One turn moves every row onto another: examples first, then more rows asked
K172: [-1.89,  4.32, -1.54,  0.34,  0.59, -1.24, -0.28,  1.61,  1.37,  2.25,
 -1.65, -1.19, -2.37, -3.22, -1.75, -2.38]
K253: [-1.76, -1.02,  3.06,  4.28, -0.16, -1.95,  0.74,  0.99,  2.12,  2.77,
 -2.82,  0.74, -0.42,  1.21, -2.46, -1.82]
K496: [ 2.69,  2.24,  1.41, -0.46,  0.16,  1.74, -1.74,  0.84,  0.72,  3.74,
  0.42,  0.64, -3.17, -0.20, -2.57, -2.64]
K350: [ 1.47,  3.09, -0.10,  0.11,  2.24, -1.15, -2.68, -0.21,  0.18,  0.44,
 -1.71, -2.09, -1.70, -1.78,  1.06, -1.75]
K313: [ 0.26,  3.26,  2.72,  2.78, -5.27, -2.25, -0.57, -1.71,  1.66,  3.19,
  0.23,  0.65,  0.74, -1.67,  0.57, -1.16]
K901: [-1.29,  2.27, -0.51,  2.98,  2.56, -0.39, -2.33,  1.77,  0.80,  0.79,
 -3.86, -1.07, -1.43, -0.53, -0.07, -1.60]
K885: [-1.21,  1.81,  1.92,  2.44, -3.18,  1.04,  0.18,  1.85,  2.34,  5.02,
 -0.43,  0.93, -1.39,  1.54, -3.00, -2.68]
K433: [ 0.16, -1.10,  1.55,  2.05, -0.49,  1.81, -0.41,  3.23,  1.05,  2.87,
 -1.83,  0.62, -2.87,  1.58, -1.93, -2.12]
K611: [-0.35, -2.11,  2.61,  1.90, -2.81, -3.97,  2.46,  0.20,  0.68,  2.24,
 -0.62, -1.42,  0.00,  0.68,  0.30,  0.44]
K323: [-3.81,  1.54,  0.82,  1.07,  0.41,  0.33,  0.47,  1.34,  0.94, -1.77,
 -1.68, -0.09,  0.03, -1.80, -0.91,  0.71]
K641: [-1.44, -1.66,  2.89,  3.53, -2.26,  0.60,  1.08, -1.42,  2.18,  3.40,
 -0.25, -1.78, -1.02,  0.87, -1.01, -2.48]
K158: [-1.82, -0.61,  1.47,  0.33,  3.72, -3.02, -1.58,  0.35,  1.73,  3.34,
 -1.45,  0.47,  0.34,  0.72, -0.73,  1.03]
K447: [-3.67,  1.01, -0.16, -0.47,  0.08, -3.44, -0.78,  0.65,  1.50,  2.15,
 -0.46,  0.91,  3.45, -1.63, -0.38, -0.84]
K368: [-0.37,  1.95,  0.65, -1.79,  0.80, -2.45,  0.27, -1.25,  0.63, -0.34,
  0.11, -3.05,  0.65, -2.40,  0.16, -1.85]
K499: [ 0.00,  1.47,  0.72, -1.88,  2.89, -1.96, -1.86,  3.01,  1.30,  2.96,
 -0.98,  0.96, -2.30,  0.27, -0.79,  1.48]
K689: [-0.51,  2.33,  0.24, -3.30, -0.85, -3.01,  0.47,  3.10,  0.90,  1.39,
  0.19, -0.06, -1.75, -2.48,  0.32,  0.55]
K489: [ 1.31,  2.94,  0.84,  0.91, -1.23,  3.22, -0.71, -0.37, -0.23,  1.98,
  1.54,  0.44, -2.44, -1.19, -2.73,  0.60]
K975: [-0.90, -0.62,  1.11,  2.87, -1.13, -0.38,  1.61,  0.00,  0.69,  2.06,
 -1.28, -2.17,  1.01,  2.09, -3.07, -3.05]
K970: [-3.66, -0.97, -0.62, -0.95,  2.44, -0.15, -0.02,  0.27,  1.96,  3.65,
  0.05, -0.52, -1.84, -1.96, -1.02,  0.33]
K39: [ 0.20,  2.75,  1.17, -1.20,  2.00, -4.73, -2.21,  1.08,  1.08,  3.22,
 -0.64,  1.28,  0.99, -0.38,  0.25,  0.96]
K340: [ 1.31,  2.09,  2.60,  0.35, -4.05,  2.69, -0.29,  1.55,  0.96,  2.61,
  1.14,  0.30, -3.07,  0.09, -0.92, -1.00]
K349: [-0.47, -1.56,  3.50,  3.90, -1.18, -3.55, -0.10, -2.29,  1.61,  2.06,
 -1.64,  0.15,  0.72, -0.97,  1.04, -0.49]
K493: [ 2.04,  2.16,  2.63, -0.29, -3.13, -0.21, -0.57, -2.64,  1.36,  4.53,
  2.79, -0.48, -1.18, -1.11, -0.86, -1.40]
K744: [ 2.22,  2.25,  4.18,  1.17, -2.04, -3.60, -0.82, -2.37,  1.03,  0.81,
  0.08,  1.38,  0.27, -2.39,  0.50,  1.06]
K410: [ 0.85,  3.61,  2.22,  3.10, -3.71, -4.33,  1.39, -1.17,  0.62,  1.95,
 -0.93, -0.44, -0.90, -2.52, -0.20,  0.69]
K394: [-0.38,  1.59,  1.49,  1.91,  1.69, -2.08, -1.81,  0.10,  0.26, -1.67,
 -2.87, -1.19,  0.13, -0.90,  1.83,  0.43]
K269: [-0.56,  0.43, -0.10,  1.39, -2.05,  2.01, -0.51,  2.86,  0.13,  3.82,
 -0.01,  1.65,  0.44,  1.57, -2.70, -0.90]
K806: [ 3.34,  3.69,  1.52, -0.18, -2.26, -0.86, -2.89, -0.41,  0.34,  3.04,
  0.90,  1.85, -0.79, -2.80,  0.48, -1.23]
K869: [ 1.64,  2.56,  0.13,  1.04, -2.23, -1.28, -0.66, -2.13,  0.05,  5.49,
  1.84,  0.77, -1.55, -3.45, -0.02,  0.88]
K722: [-0.87, -0.18,  4.93,  2.48, -4.15, -1.91,  1.66, -0.61,  2.17,  1.54,
 -0.08,  0.45, -0.27,  0.46, -0.22,  1.19]

K499 goes to K350
K611 goes to K975
K323 goes to K970
And these:
K349 goes to K253
K722 goes to K641

